Each row is where one point has got to under a steady rotation. How many ticks took it there?
The counts run from 0 to 373.
123 102 112 108  96 108  90 103  98  74 121 100 100 114 117  76 123  89  58 110 132 106  94  79 143 125 154 108 105  87 116 101  74  98  78 121  96  92  69  89  72  77  99 124 121  89  64  69 115  98 136
306
 96 110  78  97 134 124 111  35 107 116  75  81  71 112  76  81 111  56  85 131 105  96 121  86 122 100 112 104 121 107  74 114 109  83  73  67  81  65  88 108 109  78  95  94  92  86 109 101  83  87  80
33
124 105  97 117 112 131  97 102 111  96 120  95 125 102 139 112 106 122 100  93 131 131  95  94 125  91 152  96 117  81 109 101  99 131  95 116 124  71  39  94  69  82 106 105 110  79 107  71 120  89 137
304
 98  88  75  87  70  84  84  96 136 105  98 109 124 130 105  86 151 105 107  60 101  89 103 124  99 123  89  97  97 125 112  86  89 107 118  65  61 100 104 117  46 102  77  81  80  95 107  67 108 131 100
56
110  94  84 114  67  92  82  86 104 106 116 121  72 120 132 105 129  73  99  68 147  82  79 122 125 104 115 137 103 134  99 111  66 125  86  83  90 125 132 105  87  69  85  93 102 107  65  98  83 104  74
166
 75  86 100 114  92 117 102  67 100 110  71  69 128 112  78 103  81  88  65 170 123  92  99  74 113  80 110  81  94  85  61  86  72 106  95 124  98  99  65 101  95  74 109  76  87  75 111  72  83  99  95
139
107 110  90  92  92 108 110 135  81 107  88  82  90 112  97 113  53  97 114  97 105 119 107  87  95 143 102 100 152  85 120 107 138 105  83  85 125  93  57 109  91  66  59  85  99 103 113  65  99  75 146
194
117 109  80  94 122 117 110  34 119 122  80  78  89 108  83 103 107  70 102 116 114  97 117  94 117  84 107  84 133  93  96 103 125 109  74  62 102  44  97 112 116  93 116  82  80  79 124  92  84  83  70
32
 73  80 115 122  88 112 102  69  97 148  83 112  74  80 126 117 125 128 122  94 140 117  84 112 109  82 112  65 103  78 117  98  90 135 109  78 108  91  98 104 128 115  61  97  56 105 127  98  95 117 108
278
102  98  86  80  69 107  90 111  82  96  93  63  63  86  99 151  62  91 113 117 102 119  76  96  74 112  55 106 129  91  89  77 112 119  72  96 107  98  57  96 102  62  84  65 101 107 109  90  86  70  88
364
 93  97  93 100  74 127  83  66  74 111  76 115  81 106  95 124  95  72 100 143 112  87  80  99 112 101  87 131 110 125  54 110  69 108  89  67  78 118 124 121 123  60  88  71  79 112  86 108  69  84  85
352
 95  89 138  99 116 141 109  65  63  99  73 113  90  86 111  83  96 108 105 126  95 143 113  89 101  66 148  85 162  90  79 137 114  88  99  82 103  84  95 107 124  96  82 103  95 120 126 105 100  88 108
109
115 107 111 106 121 135 108  98  93  80 112 100 112 105 123  89 103 101  81 119 129 122  97  79 142 110 153 107 117  97  86 115  92 106  79 122 105  86  38 100  67  69 102 110 122  85  87  59 119  80 150
305
 95  90  75  72  90 110 102  71 113  93  75  59 107 115  78  95  72  82  99 129  80 110 112  90  75 103  66  58 128 102 100  67 136  89  89  92  93  81  65  92  62  90 100  71 101  82 144  71  94 101  82
45
 98  89 114 104  47  85  78  80 108  95  80  84 124 109  88  92 120  84  48 129 127  75 101  81  99  73 114  66  91  69  94  69  41  98 102 114  91 106 114  93  95  92 115  89  71  83 105  87  96 124  77
141
 97  96  71 101  78 105 109 109 100  97  95  90 131 121 128  76  81  86 107 103 122  99 125 107  89  48  96 114 137 127  67 116 104 129 115  83 106 106  95 121  92  85  94  39 100 115 132  61  96 109  97
334
120 111  93 113 103 129  81  51 109 104  91  94 123 109  94 142  94 128  71  90 105 113 108  95 101 118 123  94 114  67 122  75 119  84  96  88 100  53  88 116  94  95 120 100  52  71 115 114 102  71 131
210
107 100 144  76  50 100  86 115  73  85  87 107  84  86 108 105 111 121  88  95  99 122  89  77  87  91 122  57 133  46 139  76  83  85 103 113  95  99  96  93 101 101  80 123  81 106 121 104 123 109 115
290
 58  84 147 121  94 102  89  74  89 119  79 131  55  93 114 110 130 122  93  85 122 117  78 105 103 110 122  84  92  64 113  98  73  96 119  83  67 114 111 110  90  97  59 116  60 104  98 119  87 134 119
281
131 112  94  97 102  90  88  54 127 108  88  89  76 121  84  70 119  47  62 112 118  81 112  87 124 111 122 106 112  84 114  91  86  86  63  70  79  66 118 105 113  86 101 112  85  81  82 103  94 103  93
30
108  89  90 107  70  76  54 111 125 113 108 108 143 132 116 107  81 104  70  96 145  86  97 117  80 105 116 136 105 110 110  81  76 123 121  82  90 110 112 112  81  85 116  74  74  93  79  64  91 132 123
341
108 114  93  90  89 100 106 136  78  90  87  87  76 118  97  88  75  78  92 101 101 108 102  74 110 163 104 109 138  86 126 105 114  83  75  81 101 104  73 106  91  67  48  90  99 106  88  73  98  90 151
195
 99  91  77 110  83 105  88 112 112 116 106 110 152 126 131 108  75 110 104  98 130 104 112 122  90  73 103 126 128 129  76 104 108 132 121  81 109 102  89 124  80  79 105  51  87  99 114  49  97 114 114
338
 99  71 117  91  85  85  60 111 117 108 109 124  54  95 118  91  95 105 102 104 130 110  65 111  98 144  84 101  86 106 124  86  86 125  86  87  66 118  86  83  68  99  63 121 100 108  62  60 107 137 118
268
118  95  90  98  53  92  92 108 102  81 103  77 131 106 122  68  73  84  73 110 130 103 120  95  71  47  92  78 135  85 107  87 107 115 100 110 118 108 107  93  89 106 121  53  93 111 144  72 106 103  89
329
 91  70  91  81 110 124  80  90  99 105  97 117  75  85 127 110  83 115 148 108  98 137  83 134  88  96  74 106 130 149  73 109 125 128  99  69  79 102  74 102  73  98  73  88 112 117 123  70  99 117  93
262
109 104  92 137 115 138 122  48  94  95 102  89 109  98 112  81 115  77  77 134 139 100 110  74 143  69 144  84 115  96  77 126  89 114  81 114 121  79  86  94 110 103 112  89 101  92 117  89  97  71  96
313
120 101 110 118 101 121 104  74  98  82 109  97  97 108 108  65 131  66  59 133 135  93  99  62 152 102 153  90  97  85  99 116  66 101  69 121  97  96  86  87  98  88  97 115 112  90  80  82 110  84 115
310
148 111 116  74  89 102  82 111 125  85 117 117  92  81 127  41 123  68  72 104 125 107 103  85 119  76 106  89 119  63 118  78  76 111  90  89  88  68  92  95 106  86  99  87  93  97 100  60 126 119 105
124
 97 103 128  80  73 129 123 108  52  80  80  83  84  80 104 104  99 105 118 121  83 133 101  74 112  88 124  63 151  81  88 102  96  89  88 115 107  94  69  91 104  84  63 103 107 116 130  98 123  84 114
292
103 102 139  86 131 135  88  90  78  70  94 124  86  86 121  69  81 104  79 131  83 157 115  85  91  95 134 119 145  86  74 112 109  62 110  90  81  89  78 101  79  75  91 107 109 108 101  94 105 112 122
114
143 111  98  95 110  76  79  91 140  98 114  92  97 130 120  99 101  95  72  69 126 107 119 109  92 126 142 139 129  80 137  77  99 111  85  76  92  54  86 112  83  73 110 110 103  75  66  91 100 112 122
22
105 111  76  93 108  93 100  65 109  44 108  73  83 118 105  74 125  99  66  83  75 132 133  92  96 104  80 121 100 102  84  85 104  86  93  85  46  75  69 114  59  86  87  71 120 106  83 104 102 112 105
225
119 114  88 113  98 113  95  69 112 119  98 128  99 120 105 106 136 106  82  54 115  96 113 102 119 121 128 113 114  73 137 100  90  93 107  56  91  55 116 134 110 101  89  96  47  88 100 112 101  96 140
205
130 113  76  93  80  97  88  55 116  58 113  89  86 103 114  84 140  99  71  59  88 122 130  92  84  75  72  88 113  74 116  66 104  98  89  78  67  57 102 119  82 109 104  74  81 103 113 123 113 104  81
222
128  90  97  75  26  73  63 125 101  81 118  93 108 125 118 112 108  79  91  92 132  82  80 107  86 102 104 103 118 117 115  78  72 120  91 108  92 127 106  89  62  67 104  93 110 104  88  72 106 105  85
158
 76  73 100 101  84 129  81  58  58  77 104  96  55  97 109 129 113 127 100 109  78 135  73 105 100 130  85 112  91 129  89 109  85  89  97  99  52 133  91  98  57 108  73 115  98 124  86 122  92  96  99
76
117 113  62  90 104 111 107  61 122  67 100  71  95 102 117 102 120 116  93  79  80 130 135 100  85  64  76  92 121  89  95  77 120 109  96  86  83  57  66 122  81 105 111  63  88 102 133 107 115  91  86
223
138 108  81  97 102  93  98  49 140 121  94  85  93 115  95  82 110  63  84 102 129  87 122  91 106  88 119  88 120  78 127  83  98 104  69  74  99  48 122 101 118 100 116 108  75  78 110 102  90  92  75
31
138 108  93  90  95 120  90 103 129  96 109 108 115  74 131  67 116  82  98 108 134 107 107  94 109  54 108  79 126  73 106  86  91 131  89  83 116  53  76  95 116  98 101  75  88  91 124  56 124 105 102
125
 78 100 110 145  84 100  91  70  66  91  91  97  64 121 105 121  98 107  60  87 126 113 104  90  99 113 113 131 110  73 102 105  87  88 101  88  78 122 118 130 108  82  71  83  73 118  74 142  71 104 128
0
